Each run below is a few steps of one of 6 hidden systems, one row a step.
seq 1, W (10 x 20):
[[ 30  10  43  30  10  13  27 -29 -26 -30   5  14  -3  41  21   8   6 -20
  -29 -27]
 [  2  18  33   5   2   5 -12 -65   5 -25 -34  19  12 -27 -10 -32   0  -8
   -3 -33]
 [ 16  -6  47   9  -1  18   7 -30  -7  23  15   6  50 -26 -21   0  56   1
  -10  21]
 [-36   3  18  14  32 -20  16 -19 -24   3  29  10  54  41 -40  -5   9 -29
    7  -4]
 [-49  -2  -7 -24  57 -21 -16 -34  13   4  18  -9  23 -43 -19  -3 -10   9
   25  -8]
 [ -8 -35 -13  -6  49 -16  30   1 -19  14  15 -36  13  -6   3  34  33  34
  -10  24]
 [-28 -20 -46  10  20 -44  20   1 -19 -19 -39 -23   1  31 -24  -9 -13  16
   11  -5]
 [-11 -14 -43 -20 -22 -14 -20  15  17  21 -32 -26  -4 -46 -15 -19  -1  37
   21  30]
 [ 12 -14 -27  -5 -31   3   5  72  -8  34  17 -19   0  33  -6   6   8  13
    2  39]
 [-17  22 -37  -3 -14  -9 -21  47  14   0   2  -1 -35  30   4  -7 -58 -17
   19 -18]]
seq 2, E:
[[-22   7 -23  39  32  11   9  21   6 -13  10  34 -47 -37  14   7 -26 -22
  -25  -7]
 [ 52 -21  23  18 -26   9  34 -24 -12 -50  26  -6  18   1   6   9  -3  12
    0  35]
 [ 23   1   8 -26 -62  -6 -37  23   3   5 -46  20  -2  38   9 -11  15  -8
   14 -26]
 [-21  21   6  47  21  21 -21  17  24  30   6  46  -5 -36 -11 -13 -12 -31
    5 -10]
 [ 10  11  34  12  -5   6  28 -40 -15 -16  65 -17  39  26 -10  -6 -11 -11
    2  25]
 [  4  14  20 -64 -18  -1 -33 -11  -7  -8 -24  -9 -13  39  30 -13   0  -3
   -3 -46]
 [ -8  10  12  40  57  14  -9 -10  10  23 -32  21 -21 -39  11   7  16  -3
  -19 -36]
 [ -2  -5   7  40  -2  -9  45 -52 -28 -15   1 -20  34   6 -25 -23  11   5
  -13  33]
 [ -3  -6  -5 -65 -33 -10 -40 -11   5   5 -30 -20  10   4  -3 -38   4  22
   23  -5]
 [-20   4  -1  15  57   3 -24  29  19  62  -2   1   5 -25  -4  21  19   9
   13 -17]]
seq 3, M, 10 rows:
[[ 11 -29 -26  19 -26 -14 -33  -4  20 -13 -19  26 -10 -41  41   3 -11  10
   49  16]
 [  6  -7  -2   0 -55   9 -30  44  -2  43  16  29   7  21  30   2  25 -20
    8  23]
 [-13  -3  -1   4   7   3 -24  47  12 -14  20  53   3  17 -28 -21 -36 -37
   22 -10]
 [ -7  18   8  10  32   0 -44 -12  13  20  37   1  -4  13  52   3 -39 -10
   48 -22]
 [ 13  11  27   4  11  24  -1  19 -32  13  13   9 -20  61  43  -6   8 -21
  -30 -24]
 [ 26 -14  24  37  48  11  -1  -3  -7 -32 -40  29  -1  17 -12 -31 -13  -5
    7 -28]
 [ 35   7  40  27  13  16 -17 -36   0  41 -12 -21  38   6  12 -20  20  21
   27  -1]
 [ 12  12  45 -27   3  22  13   6 -17  16   9 -14  35  36 -51 -24  29  -3
  -30  -6]
 [-20   6  10 -12  62 -20  14 -31   7 -24   3 -22  23 -11 -54   2 -17  16
    7 -23]
 [-15  15  -1  -7  14  -8  26 -55 -18  17  17 -61   1  -4  25  20  14  27
  -20   9]]
seq 4, U, 10 rows:
[[  2   1  25  -2  -5   8 -48  29  17  28  22  50   7  -2  24  23  12 -30
   27 -22]
 [-18  19  16  21  25  18  14   1 -25  -4  52  24 -10  40  22  -8 -20 -43
  -28  -5]
 [ 33   1  18   2  18  15  -9 -24   0 -54 -13  10 -29   1  29 -31 -46   2
    7 -24]
 [ 32 -16  32  18   6  14 -20 -24 -14  19 -43  22  10   5  37 -11  46   6
    0 -18]
 [-20   3  10  31   1  19  19 -22 -24   4  -7  18  19 -16 -30 -58  22 -19
  -40  31]
 [ 11  -3  12 -23  19  22 -28 -15  19  -2  15 -12  15 -53 -18 -53 -29  22
   26  27]
 [ -1  -2  28 -42  42  -1 -27  -3  -8  47  11 -28  37  32   2  -7  25  19
   19  -9]
 [-49  13 -24   6  55 -22  23 -15 -21   3 -15 -32  -3  26 -25 -21 -13   5
  -15 -17]
 [ 18 -15 -31   5  14 -13  10 -19   7 -10 -32 -54 -21 -37  17   5 -15  54
   12  16]
 [ 22 -20  -6 -17 -43 -16  10  12 -12  25 -32 -29  24  21 -18  19  51  29
    1  17]]
seq 5, W, 10 rows:
[[ 17   2  13  -8  36  27  33 -12 -29 -21  -7 -36 -27  10   6 -28   0  21
  -55   1]
 [ 40   8  19  12   6   0   3  -8  14  -5 -61 -19  17  12 -49 -20  -1  28
   16 -30]
 [ -8  38   2  31 -43   5   6 -20   9  59  -5 -28  22 -16 -24  -5  18   3
   -5  15]
 [-28  21   7 -19   6  18  21  33  -5   5  45   3  10   8 -59 -13  -8 -23
  -37  12]
 [  2  13   4 -20  29 -23  -8   6  36 -14  27 -10   8  -8 -32  48 -35   4
   36 -36]
 [-23  12 -21  -2  -5 -21  24 -27  -3   6   0 -32 -26 -18  29  67  20  10
  -30 -13]
 [ -2 -25 -21  -4  -9 -11  38  12 -15 -57 -39  17 -19 -14 -35   1  11   1
  -41   4]
 [ 20 -19  -8  -9 -61 -28 -15  -8  24 -21 -23   8  32 -14 -24   9   2  12
   50  11]
 [-33   3 -14 -19 -58 -12 -16  16  -9  41  20  18   7  14  25  15  36 -27
   -4  17]
 [-23 -22 -13  -2  25   6 -11  50  -1 -26  31  58 -18  -2   5  -1 -21 -35
   -1   3]]
seq 6, M (10 x 20):
[[-18 -26  -4 -43   7  -9 -16  52 -21   9  16  11  23  57 -23 -18  11 -10
    9   4]
 [-51  -3 -27  20  69 -20 -13  -2  -4   7  14   0   3   2  -4 -24 -36  -6
   25  -7]
 [  9   8  -3   0  32  28  -7   3 -21  31  19 -41 -30  14  59 -31 -16  21
  -14  16]
 [ 26 -13  -5  -7  15  10   4  41 -14  -6 -57 -10 -30  36  -6 -28   2  17
  -24 -26]
 [  7  10  -6  51  28  -3 -10  -1  21  41 -58  -9  11 -23 -28 -18   6  19
   17 -13]
 [ 24  42  26   1 -24  36   4   6  11  50  19 -40  12  -8 -28 -23   3  11
  -19  17]
 [  3  29   7 -50   2  -2   5  14  19 -22  -7 -22  -8   8 -55  15 -23   4
  -17 -48]
 [-23  31  -9  27  20 -27  22 -42  16   6  -6 -23 -11 -26   3  61   0   3
   -5 -37]
 [ 19  17   9  22 -44  21  42 -26 -12 -20  10 -11 -22 -21  15  13  10  -4
  -55  20]
 [ 34 -24   7 -28 -41 -10   0 -10  11 -59 -39  23  -1 -31 -18  14  11  10
    3  -8]]
seq 7, E, 10 rows:
[[ 13  39  33  49  13   7  23 -51 -15   0  22 -15   9  38  16   4 -16 -17
   -9 -18]
 [ -3  21  24 -39 -34  13  -5 -49 -19 -16 -26  -2  -6   0  16 -35  16  -9
  -37 -18]
 [ 13   1  32   6  43  13 -21 -21  14  19 -52  11  18 -31 -28 -20  24  14
    9 -35]
 [-32  25  -8  40   4 -19  15 -45 -12  42  -7 -31  36  13 -22 -14  10   0
    9   9]
 [-44   2  -9 -70   5  -7 -15 -23 -10   9  13 -29  11 -21 -11 -35  -1  10
  -11  14]
 [ -2 -13   2 -29  70 -11 -12  10   8  22  -5 -31   4  -5  -5  27   8  37
   15 -23]
 [-34   0 -49  25  13 -31  38  -3 -24  10 -14 -38 -21  10  11  28   7  15
  -26  10]
 [ -2 -38 -35 -34 -14  -1   9  14  -4 -34 -13  -9 -18 -54 -11 -15   3  28
  -17  44]
 [ 39 -34 -13   4   0 -14  -9  52  21  14 -17  -6  12  -3 -18  34   9  35
   42  11]
 [-27  10 -47  28 -38 -15  13  51   3  21  20   7 -16  21  -3  20 -13 -24
    1  22]]
seq 8, H:
[[  6 -15  15 -37 -22 -14 -39 -18  14 -17 -44  22  28 -12 -26 -33   9   4
   37 -18]
 [-30 -28  10  -5  16 -14 -32   6  -5  27  26  43  47  -5   1   2  36 -22
   31  17]
 [-32 -18 -12 -27  34 -19   5 -19 -21 -22  55 -21  23  10   0 -22 -22   7
   17  37]
 [ 15 -22  -6 -58  36 -12 -28   4   7  -9  -7 -33 -10   0  23  13 -14  43
   31 -14]
 [  2 -37 -27   4   8 -12  -3  38 -21  37 -17  -6 -16  18  46  26  40  23
   -3  14]
 [ -7  -7 -50  20 -22   6  12  32 -12  11  -9 -23 -22  -6  -2 -44 -18  18
  -12  52]
 [ 37  25   6 -20 -25  32 -25  46  33  37   4 -28  -8  -9 -23 -13 -25  20
   15   4]
 [ -6  33   8  15   1   8   4  47  -3  49  28  -3  -3  51  -6  31   3 -24
  -15 -21]
 [-22  34 -20  41  32   6  36  -4  -5 -10  16 -20 -38  -1  -1   8 -42 -12
  -36 -11]
 [ 53  26  28  15  -8  23  19 -29  16 -15 -20 -24 -22 -28   7  26  -4  22
  -22 -26]]
seq 9, U (10 x 20):
[[-25  31  23  33  26 -16  -6 -20   5  26   1  22  32  22 -29  17   8 -35
   10 -48]
 [-25  27  -3   6  16  10  14 -58  -8 -14  31 -23 -30 -32  39   0 -27  -1
  -28   3]
 [ 53 -26  41 -40   6  11  12 -18  -4 -43 -18 -11   8  -7  -7  13  23  31
  -13 -11]
 [-34 -10   5  16  -3 -39  -7 -39  -5   7 -34  31  46   2 -29   2  38 -17
   23 -17]
 [-52  -5 -31 -14  12  -1   3 -18  -8   3  36  -2 -12 -59  16 -12   1  -3
  -23  40]
 [ 36 -39  15 -53  21   2  -3  28  -4 -33  31  -9  18  12 -18   5  -6  26
   18  21]
 [-34 -12 -22  -4   9 -48 -28   2  -6  11 -26  12  22  51   3   6   3 -13
   44 -31]
 [-38 -10 -50  21  22  -2  13  18 -19  10  -7  -4 -51 -21  39  -4  -5   3
  -33  20]
 [ 64 -36  -2  11 -19  11  21  39  -4 -29  -4 -12   1  13  -6  -5  -8  32
    8  38]
 [ -2  11  -9   6 -57 -15 -38  20  11  34 -38  18  19  33  -8 -19   5 -14
   38 -18]]
seq 10, H:
[[ 37 -33  28 -52  21  -1 -16  11   3 -31  26   4   4   5  23  39   8  18
   19 -10]
 [-13 -36 -30   5   0 -26  -5  13 -34 -13 -17  15 -18  49  59   8  10  -7
    4   0]
 [  4 -22 -27  -4   0  26 -17  14  -6 -10 -14   8 -35 -43  29 -57 -16  13
  -10  39]
 [ 65 -12  30 -14 -22  32 -18  47   4  20   9  -3  17  22  -9 -24   5  18
   19  22]
 [-21  23  -4   9  12   0 -18  36 -14  39   8   3   0  73   5 -25 -20 -27
    6 -22]
 [-10  22   3  17  71  32   3   1   0  17  24 -15 -27 -30   7 -25 -29   3
  -24  -1]
 [ 60   5  32  20  16  17  32 -14  -8   7  -8 -46   5  25   1  18  11  33
  -14  -8]
 [-14  23 -15  26 -12 -19   4 -16 -10  23 -76 -13 -13  30  -2  -9  16   2
  -12 -45]
 [-19  13  -2  42   5  16   7 -12  13  30 -21  15   9 -70 -37 -20  21   0
  -22  17]
 [ 18  20  27   8 -29  -7  22 -26  10   4  26 -22  56   8 -59   8   4   3
   16  13]]
seq 11, V, 10 rows:
[[ -5 -19 -16  -2 -40 -31   9   2 -25 -13 -42  23  -9  31  23  36  43 -12
  -19 -21]
 [ -2  -7  -2  42 -35  -8 -14 -30   3 -20 -38  53   0 -26  15 -19   7 -23
   12  -1]
 [ 27  -2  35 -16 -47  18 -28  16  14 -15  38  47  26   0  -8 -13  -7 -28
   25  14]
 [-11  32  23  -9  -2   3 -28  17  -1  32  27  16   2  64  21   9  -8 -40
    9 -41]
 [-10   8  12  32  51  15  -8 -22  -9   5  31  18 -28  -8  60   9 -14 -19
  -11 -13]
 [ 33 -31  37 -12  31  26  26 -11 -33 -38  28   6   4  11  17  -7  18   6
  -32  18]
 [ 20  -5  36 -11  25  12  -4  -9 -19   5 -53   0  16  31 -16 -36  37   9
  -22 -32]
 [  8   0  19  38  36  25 -18  -3  13  42 -17   8  24 -43 -28 -43  14  14
   11  14]
 [  7  11  12  -5  18  14   6  13   3  16  54 -32  35  13 -46 -30 -30   9
   18  35]
 [-19  24 -11 -39  42 -11  -9  10   3  19   2 -58 -16  27  -8   3 -30  23
    2 -29]]
seq 12, V, 10 rows:
[[-26  40 -23 -26 -14  15   2   4   2   0   6 -33 -48  -9   5 -35 -46   3
  -31   1]
 [ 25 -15  -6   1  29  -6  22  35  17 -21  -3   2 -19 -22 -20  66   3  18
  -10 -18]
 [ 11   3  -2  23 -43 -24  25 -50 -19  13 -18 -39  18  20  24  22  36  18
   -2  15]
 [-21  22 -14 -14 -36  11  -2 -15  10 -26 -31  19 -21 -51 -30 -40 -13 -15
  -32  -2]
 [ 19  -8  18  -5 -12 -13  -9  29  33  -3  19  26  31 -11 -43  55   8  -7
   34 -16]
 [-37  31  -8   6 -35 -24  -9 -42 -10  40  30 -23  17  35  37  12   4 -19
   14  -1]
 [-43   5 -13 -22  21   6  -3  -7   0 -43  20  34 -41 -40  11 -10 -29 -28
  -31 -10]
 [ 26 -46  25 -17  18 -19   3   7  -9 -27  12  23  24  19   8  54  38   6
   15  -9]
 [-23   3   0   8 -26  -9 -16 -38 -31  27 -36   7  13  26  30 -42  35 -12
   -5   0]
 [ -7 -12   1  11  26  24 -21  23  15 -23   2  56  -2 -44 -29 -49 -27 -21
    6  10]]

Which system made each run below?
seq 13, 2 rows:
[[ 23 -29  16   5  41  10 -16 -32  11  -8 -27   3   4 -66  14 -10  20  37
   11  11]
 [  0 -20  -6  31  -9 -24  17   4 -28  36 -24 -18  43  44 -18  -4  41  11
   10  21]]

E
seq 14:
[[ 24  19  32   0 -28  21 -34 -33  -4  25  -5  -1 -12  13  69 -17   5  -5
    6 -19]
 [ 34 -15  42   4  11  22   5  41 -10  -6 -17  43  12  31 -25   3  34 -19
  -22 -25]]

M
seq 15, 2 rows:
[[ 23 -22  38 -62 -32  12 -13  -4  -8 -29  20  25  23 -10   0  -2  31  -6
   -9   9]
 [ -2 -11  20  24   6 -22 -19   5  -4  10  -2  52  29  36  12  34  29 -31
   32 -30]]

W
seq 16, 2 rows:
[[-13   0  27   9  15  -7 -28 -49 -14  24 -30  22  21   7  34 -11  40 -10
   10 -30]
 [-17 -15  19   8  24  27 -13  -1  -6   1  33  42  24 -37 -11 -52   5 -21
   -7  37]]

V
seq 17:
[[-60  11 -38 -22 -23 -16 -17   9  -3   4  41  16  -8  -1  10 -23 -27 -29
    7  24]
 [ 24 -24  -3 -34  41  16 -18  58   8 -17  22   5 -33  -1  18  14 -25  15
    4  -6]]

U
seq 18:
[[ 22 -18 -19   8  44 -10 -10  37   0   3 -52 -22 -18  31  -1  -5 -16  32
   25 -26]
 [-13   7 -41  45 -26   1  13  -1  -3  32  -2 -16 -26 -36  32   5   0  10
  -16  43]]

E
seq 19, 2 rows:
[[ 26 -22  27 -50  13  10 -11  29  -6  31  16 -16  24   6  -1  29  46  27
   -1   5]
 [-28  15 -37  28  30 -16  15  37  -6  11 -27 -11 -30  39 -18   2 -24  -6
  -12 -31]]

E
seq 20 (2 x 20):
[[ 45   1  28  10 -55 -15  11 -29   8 -13  -7   1  21  11   9  55  28   2
   10 -15]
 [-42  14   2   5 -46 -12   0 -26 -16  -5 -15  46   6   3  -3  -9  29 -47
  -29 -16]]

W
seq 21, 2 rows:
[[-33  30  -4 -34  -8 -11 -12 -50  -8 -28  -2 -13 -25   7  29 -27 -35 -12
   -8 -29]
 [ 29 -34  21  -7  52  15   5   4  -4 -14 -31  11 -17 -34  11  22  32  29
  -24 -16]]

U
seq 22, 2 rows:
[[-17  13  -4  30  63  -2  41  12 -20  13  10 -28  -1  34 -29   2  -6   3
  -28  -9]
 [ 20  11 -21  17 -14 -17  10 -38   8 -23 -27 -49 -13  -5  12  -7 -43  34
   27   0]]

U
seq 23, 2 rows:
[[-19 -23 -23  22 -31 -42 -22 -31  -8  -7 -10  18  24  18  29  -5  -4 -10
   59  12]
 [-31 -26 -14 -38  -3   7 -35  10 -19  20   8  17  -5 -19  42 -36  23  -5
   -5  33]]

W
seq 24 (2 x 20):
[[-24  34   4  28  37  -8 -18 -53  14  19   0 -13 -12 -23  35  12 -19  -3
   15 -34]
 [ 10  -9  16  -3  31  27  40 -23 -26 -12   1 -20  -9 -28  -1 -14  24  23
  -62  22]]

W
seq 25, 2 rows:
[[  0   2  20 -22  16  18  34 -29 -26 -30  61 -18  -4  -3  16   1  -8  -5
  -39  25]
 [  2  -7  22 -41  36  -6  12 -13 -15 -21 -41  -4   3  18 -24  13  32  10
  -33 -49]]

V
seq 26:
[[-31   3 -48 -26 -24 -25  22  -6 -21 -28  -9 -35 -32  27  14 -10 -25   9
  -20   5]
 [-21 -25 -40   1  14  -4 -12   7   5  -5 -51  16 -42 -60  22   0  15  15
  -18  -1]]

M
seq 27, 2 rows:
[[ 13   6  22 -33 -14 -28 -36 -42  16 -16  12  -2  22  22  27  30 -13   0
   54 -36]
 [-29  -3  -3  12  11   2  -1 -15 -20  29 -21  25 -15 -21  40  18  56 -13
  -42 -12]]

W
seq 28 (2 x 20):
[[-22 -25 -20  57   2 -27   2 -12  -6  14 -26  41  17 -22  12  17  37 -13
   13  10]
 [-24 -35 -14  -3  -8 -17  -5  -3 -20 -22  29  26  38   8 -14 -42  -8 -12
   28  47]]

E
